(in the rows, 128 means zero)
Each path below is one point turned by a fixed rotation once a step. After each direction that follows a path, write how fast that rotation turns it, in deg/step (0 if it stays still).
Each turn is a multiple of 5 degrees from 10 to 175, or 0.
Each row of a path follows its step; steps can be skipped.
Path 1:
step 0: [133 116 134 130 144 126 123 128 132 127 128 132 133 141 124 136 136 122
 120 127 121 124 128 133 119 132 133 129 145 118 123 121 136 132 121]
step 1: [139 110 129 131 131 138 127 130 145 122 131 122 118 125 126 135 130 131
 125 125 115 131 138 130 121 128 129 123 140 130 116 124 126 130 126]
step 2: [129 116 121 123 128 125 133 126 137 137 132 132 132 117 138 132 132 138
 128 128 115 125 135 117 134 138 130 125 142 125 115 135 129 126 120]
step 3: [128 127 139 137 134 120 131 130 126 133 134 135 130 128 132 126 131 127
 119 126 114 125 134 118 121 141 139 136 146 117 124 129 133 130 129]
step 4: [140 122 126 133 128 129 132 132 139 131 128 131 119 131 126 127 128 128
 130 134 118 130 127 133 108 129 137 128 143 111 126 122 123 135 129]
step 5: [128 115 122 118 136 129 131 126 134 125 132 133 130 120 127 139 135 137
 134 133 117 126 131 133 118 137 130 117 144 126 134 127 123 130 119]
step 6: [122 122 136 129 130 123 135 129 126 119 142 126 128 126 125 131 137 138
 131 117 113 125 138 123 129 139 129 126 142 124 117 120 126 136 125]
step 7: [133 124 123 130 122 131 140 133 131 131 125 122 127 135 138 124 130 126
 129 119 119 129 125 128 129 136 138 131 147 114 115 120 128 136 119]
step 8: [132 120 132 122 129 136 131 131 140 131 123 138 126 132 135 128 134 122
 124 122 120 119 134 132 114 140 137 126 144 129 136 128 130 127 116]
step 9: [133 119 134 119 128 118 126 128 147 124 139 134 131 131 124 130 134 135
 126 129 118 123 143 132 118 136 126 129 133 124 120 119 129 133 127]
step 10: [131 116 124 128 133 118 135 127 129 127 127 114 135 123 130 132 123 133
 119 128 117 134 136 134 124 140 126 128 143 121 113 124 131 131 120]
Directions:
[128 129 130 129 127 128 131 130 128 128 129 125 125 126 131 126 130 129
 129 126 132 129 127 125 134 129 131 127 131 129 127 131 132 127 129]  80
[128 131 127 130 127 126 131 127 123 127 131 128 128 125 126 128 129 130
 131 133 127 130 126 128 125 128 129 128 131 126 131 131 124 128 130]  45
[132 127 128 126 129 127 126 128 128 131 131 123 129 125 126 131 132 125
 129 130 131 129 132 130 128 128 128 123 127 129 129 125 127 130 130]  85
